The rows of R fall into several groups, and each row is roughly a mix of its group's hidden directions; some rows fit no group.
R:
-2, -79, 47, -125, -410, 19, 71, 180, 250, -175
214, 28, -136, 221, -111, 51, 416, -17, -129, -61
-68, -213, -118, 320, -237, 151, 147, 41, -233, -2
-71, 237, -58, -198, 80, -256, -98, 148, 150, -306
-74, -106, 105, 7, -317, 341, 13, -168, 74, 212
14, 118, -15, 260, 128, -324, 74, -228, -240, -67
132, 183, 110, 248, -141, -239, 224, -4, -104, 247
-146, -130, -46, 85, 299, 110, 247, -215, 248, 70
-113, 116, -124, -126, 223, 14, -371, 205, 164, 96
-104, -246, 80, 125, -31, 378, -201, -39, -95, 187
35, 150, -25, -298, -76, -186, -145, -210, 320, -49
230, 40, 31, -440, -86, -40, -65, 77, 227, -57
227, -201, 47, -5, 221, -203, -34, 299, -193, -105
-97, 164, 119, -175, 176, 332, -180, 127, -227, 23
-33, 227, -201, 226, -136, -352, 128, 106, -92, 29
-120, 79, -317, 196, -210, -314, -11, 1, 127, 67
-93, 169, -175, -20, 279, 90, 393, 81, 39, 82
220, -257, -70, -34, 63, 57, 98, -274, -321, -88
-9, 331, 144, -288, 40, 129, 160, 184, 155, 90
-202, 150, -238, 137, -212, -243, 195, -57, -122, -156
-59, -113, -73, -80, -158, -282, 50, -242, -250, 259
-118, -99, 44, 227, -392, 149, 81, 110, 56, 220
-38, -102, -236, 330, 32, -87, 287, 17, -221, -79
8, -228, 241, -162, 187, 339, 57, 97, 145, 55
243, 58, 103, 226, -167, 42, -230, -107, -305, 109
-524, 16, 10, -91, -53, -90, -90, -21, 108, -94
-182, -154, -3, -194, -15, 344, -6, 305, 77, 108
193, 7, 4, -46, -218, -425, -207, -15, -112, 5
-228, 197, 111, 191, 144, 68, 303, 65, 220, 117
16, -328, -9, 2, 302, 335, 87, -2, -19, -60
166, -13, 82, -59, -237, -209, 233, -28, 359, 39
-199, 184, -232, 47, 78, -198, 112, -93, 287, -211
-148, 325, 108, 1, -21, -47, 300, -100, 281, -48
271, 174, -46, -73, -308, 164, -140, -48, -256, -55
-226, -26, -201, 372, 40, 29, -184, 125, -132, 152
50, 24, 3, 78, 307, 379, 116, -250, 3, 12
246, 44, 18, -367, -46, -254, -124, 115, 35, 171
5, -3, -243, -14, -102, 355, 192, -114, 30, -277
181, 132, 155, -223, -261, 12, -58, 85, -218, -270
206, 59, 299, -232, -14, 50, 105, 198, -195, -208
-351, -71, -90, 223, 186, -65, 152, -103, -12, 254
38, -166, 265, 196, 84, 85, -155, 152, -74, -345
182, -13, 179, 38, -188, -20, 92, -206, -405, -75
-150, -17, -208, 105, -408, 9, 46, -128, 114, -219
-146, -30, -201, 87, 382, -153, 167, 47, 203, -111
-97, -144, 52, 89, -205, 74, 310, 220, 277, 118
156, 346, 170, -150, 50, 245, -80, 164, -52, 170
-100, -190, 149, 424, -77, -187, 4, 63, -104, 138
140, -226, 13, 368, -310, -80, 9, -76, -84, 33
3, 169, -84, -243, 208, 138, 375, 102, 115, -44
24, 42, -295, -154, -188, 253, -299, -139, 45, -10
-187, -31, 136, -67, -256, -145, -170, 290, 231, 107
-116, 144, -111, -307, 63, 59, -291, -245, 168, 43
330, 138, 94, -49, -268, 10, -14, 195, -260, 79
-43, -162, -127, 292, 36, -64, 358, -98, 19, 223
-99, -317, -340, -72, 2, -269, 69, -47, -27, 108
-322, -197, -41, 117, -127, 155, 13, 124, 265, 200
390, -8, 156, 112, 145, -202, 50, -153, -174, -128
114, 216, 393, -166, -105, 69, 78, -230, -37, 76
237, -156, 303, -157, -83, 235, 84, 91, -221, -6
337, -26, 148, 4, 330, -197, 33, 10, 115, 157
39, -156, 213, -44, -162, 142, 85, -229, -51, 376
-111, -171, 82, -161, 5, 87, -295, 347, -10, 184
87, 213, -194, 180, -153, 235, 268, -28, -219, 31
56, 261, 280, -111, -202, -165, -48, -276, -118, 28
-205, 64, 304, -209, -179, 77, 75, -177, -101, -236
-80, -6, -196, 246, -5, 179, 404, 134, 19, 67
-136, 329, -184, 88, -132, -278, 93, -163, 146, -59
45, -88, 169, -221, -190, -145, -285, -165, 253, -78
218, -254, 246, -133, -177, 216, 77, -186, 34, -114
50, 175, 2, -194, -189, -76, 186, -167, 63, -379
-82, -165, 88, -66, 148, -299, 66, 48, 389, 90
-28, 80, -89, -9, 432, -197, 199, -104, 178, 6
-116, 109, 217, -125, -105, 81, 19, 40, -399, -238
-219, 265, 13, 0, -252, -315, -138, -142, -48, -24
-475, 106, 7, -175, 48, 88, 17, 197, 59, 55
-403, 166, -213, -131, -151, -132, -58, 28, 41, -155
-67, -75, 130, -187, -26, -247, 119, -173, -332, -212
-115, 80, 216, 25, 20, 461, 143, 20, -147, 29
-272, 205, -168, 287, -53, -14, -14, -40, -163, -255
-4, 139, 382, -43, 154, -39, 216, -41, -196, -209
258, 38, -31, -32, -184, -293, 166, 156, 270, 92
112, 250, 84, -257, -179, -101, -155, -2, 190, -270
5, 249, 51, 135, -284, -136, -57, -155, -336, -28
-126, -343, -159, 141, 107, 243, 71, 248, -32, -83
-266, -108, 272, 218, 184, -122, 154, -159, 44, -140
-375, 53, -98, -155, -103, 107, -22, 169, 3, -308
139, 296, 306, -201, -190, -46, -54, 82, 64, 173
-26, -108, 2, 128, 102, -60, 474, 84, 199, -97
54, -163, -63, 367, 256, 189, 101, 112, -175, -13
-144, -58, 360, 24, 232, 91, 204, -61, -248, -2
93, -37, 81, -102, -415, 235, -182, -71, -15, -173
289, -59, 182, -97, -175, 222, -73, -6, 28, 328
357, -209, 250, 114, -79, 77, -91, -167, -139, 98
-239, 297, -2, 216, -273, -27, 152, 63, 166, 33
-63, -145, -31, 318, 101, -64, 176, -304, -53, -236
-33, -303, 255, -112, 9, 183, -245, 146, -194, 10
25, 197, 222, -252, -48, -23, -247, -293, -55, -133
-245, 123, -212, 39, 285, -191, -16, 248, 64, 134
-94, 161, 319, -275, 237, -109, 52, 120, -35, -156
365, -139, -206, -77, 52, 88, 129, -299, -49, -58
-287, 288, 58, 143, 19, 304, 56, -193, 3, 33
249, 43, 34, 44, 377, -31, -23, 293, 44, -157
97, -94, 53, 63, 134, 46, -141, -224, -180, 419
-187, -117, 199, 95, -47, 448, 108, -53, 83, -39
-96, -80, -225, 107, 144, -191, -274, 333, 37, 32
-169, 82, 144, 100, 150, -182, 130, -109, -416, -5
364, -53, -97, 19, -167, 103, 132, 181, -207, -216
-209, -42, -144, -70, 103, 212, 38, 435, -49, -54
23, 68, 200, 87, -307, 10, 346, 100, 95, 193
138, 41, 82, -129, -84, -396, -23, -275, 197, 24
112, 44, 48, 31, 178, -38, -126, -308, 372, 152
103, 57, -324, 14, -13, -231, -114, 67, 157, -329
36, -77, 248, -356, 81, -52, 44, 153, -287, 103
-8, -126, -459, 193, 175, -50, -121, -90, 32, 49
-244, 123, -118, 304, -170, -24, 231, -119, 169, 129
-115, -289, -36, 15, 297, 255, 33, -193, -113, -145
-242, -161, 40, 266, -131, 131, 185, -200, 160, -179
120, -184, 52, -139, 438, -43, -108, 66, 76, 192
118, -259, 177, -56, -361, 204, 138, 1, 32, 122
-166, -15, -263, 52, 160, 233, 225, 177, -190, -160
245, -377, -80, 109, 85, -147, 107, -233, 56, -69
-168, 347, 227, -28, -44, 113, -218, -161, 99, 156
59, -36, 99, 249, 162, -410, -115, -68, -149, 109
-193, 362, -168, 98, 166, -223, 47, -48, 113, -148
-263, 325, -148, 216, -67, -97, -149, 182, 12, -103
270, 105, 53, -210, 80, -367, 81, 26, 182, 102
23, 82, -143, -65, -194, -50, -340, 44, -226, -287
-49, 25, -180, 181, 58, 13, -312, 57, -298, 249
-264, 58, -7, -25, 157, -24, 59, 226, -383, -151
67, -26, -308, -7, -51, -334, 125, -281, 76, -93
-43, -198, -96, -147, -53, 246, 60, -66, 253, -341
186, -125, 13, -279, 113, -73, 91, 385, 139, 11
121, 313, 33, -180, -62, -362, 138, 16, 141, -53
60, 38, 324, -184, -240, 345, -31, -30, -3, -39
135, 90, 309, -90, -290, 197, 181, 1, -182, -63
-17, -151, -320, 52, -127, 2, -68, 16, 175, 379
94, 239, -257, 204, -135, -326, -6, -156, 11, 8
-52, -21, -289, 357, -219, 57, 1, -58, -2, 232
-337, 74, -12, 25, 89, 194, 9, 292, -261, 68
363, -140, -198, -173, 3, -103, 66, 89, 146, -241
189, -219, 29, -199, 308, 160, 153, 85, 218, 20

Here is one row from each group, named. Which group is each of the other rows in?
142, 301, 129, 211, -66, -152, -41, -215, -219, -166	<60>
229, 41, 126, -182, -12, 156, -35, 404, -157, 80	<129>
-63, -70, 112, 164, 379, 145, 260, 187, -78, 39	<22>
17, 338, 35, 81, -60, -1, 391, -21, -44, 206	<43>

-20, 28, 119, 293, 6, -227, -46, -372, -127, -114	<43>
137, 76, -205, 379, 244, -102, -35, 77, 8, 189	<60>
-275, -100, 221, 88, 24, 167, 188, -141, -291, 112	<60>
40, -87, 273, -111, -125, -156, -32, -361, -218, -87	<129>
-235, 175, 56, -102, -268, -187, 18, -282, -158, -108	<60>
358, -99, -7, 173, -263, -147, 126, 43, -215, -1	<129>
89, -107, 127, 143, -54, -20, 15, -461, -217, -64	<129>
267, -52, -308, -174, 81, 43, 177, 276, 86, -30	<43>
87, 156, 249, 126, -240, -25, 203, -286, 147, 104	<129>
70, 32, 88, -348, -244, 32, -95, -145, 212, -228	<22>
-108, 185, -39, 76, 124, -100, 380, 81, 102, -289	<22>
-417, -53, -152, 100, 80, 248, -4, 96, -139, -129	<129>
77, -57, -225, 270, -247, 92, -43, -74, -302, -151	<60>
-20, 61, 79, 270, 191, 357, 15, 136, 238, -33	<60>
